First come named moves, each a turn or a mirror, each shown by rows before and after it. For each pair of rows after them, which moves, in which order, take the first row to the second? The first pair is done for you.
R (before => after):
[  7  -2 -22  -4 -27 -24  30 -25 -12  -1] => [  5  -3 -25  -6 -24 -23  21 -31 -21   7]
[-14   0  -2 -22 -28  -2  -8  11   7   6] => [-12  -8   4 -21 -26  -6  -2  11   3   5]
[ 15  15  29 -33 -20  31 -27  -7 -27 -45] => [ 22  21  27 -28 -25  26 -24   2 -22 -44]
[ 21 -11  -3   1  27 -21 -13  -8 -25  -1] => [ 43  -2  10   9  18 -29   9   5  -1  -4]
G (before => after):
[ -2 -15 -20 -21 -16 -14  11   6   3  11] => [10 -9 -3 -3  9 -9 22  9 32 11]
[-10   9  11  11  16  30 -36 -16 -11 -35] => [-32  -3 -22 -10   6  31 -35 -14 -20 -15]
[ -6  -1   3  24 -15  -7   7  -8  26   3] => [  5  -4   9  20 -42  -7   2 -10   2 -13]
[ 25   6  41  51  85  -6 -18 -35  -7 -24] => [ 29  -6   5  -1  35  -6 -47 -48 -75 -41]
X (before => after):
[ -1   8  14 -27  27  38 -48  40 -13  -2] => [-40  -7 -14 -26  35  20 -39  13 -11  27]
[  9  18  19  23   0  14 -10   2  -4  -3] => [-27  12   8  18   0  11 -11 -10  -2  13]
[-38  26  -2  39   7  16   5   6  33  18] => [-19 -11 -45  21  11 -25  10 -35 -12   6]
Now pairs of rows:
Between the rows of a pair lie 2 to 4 moves.
[-32  -9  -3 -21  26  18  -8   1  10  25] => [  0 -22 -28 -10  -5 -16  19 -29  -9   9] -> R then G then X then X
[ 29 -14 -26  13  -3 -65  65 -21  34  11] => [  8 -10 -18  18  -3 -56  65 -14  50  21] -> X then X then X
[ 58  16  26  38 -13 -11  28  -7  11 -81] => [ 41  -3 -12  26  -6 -44  28 -51 -15 -75] -> X then X then X
[ 15  -2  25   2  -4  24 -21   6 -13 -33] => [ 41 -11  -4 -25  13   0 -16  15 -14 -17] -> G then G then X then X
[-26  10  -2   6  -2  12   7  -9   8   0] => [-11  10 -17  -9  14   0  16   7  22  14] -> X then X then G then G
[-59   9  -9  29  17  22  -3 -32  29  26] => [ 28  10  21  16  32  26 -31 -30 -44 -41] -> X then X then R
[-17  -9  15  63  11  -3  29 -36   7   6] => [-33   8  38  45 -10  27  13  -4  14  11] -> X then G then X then X
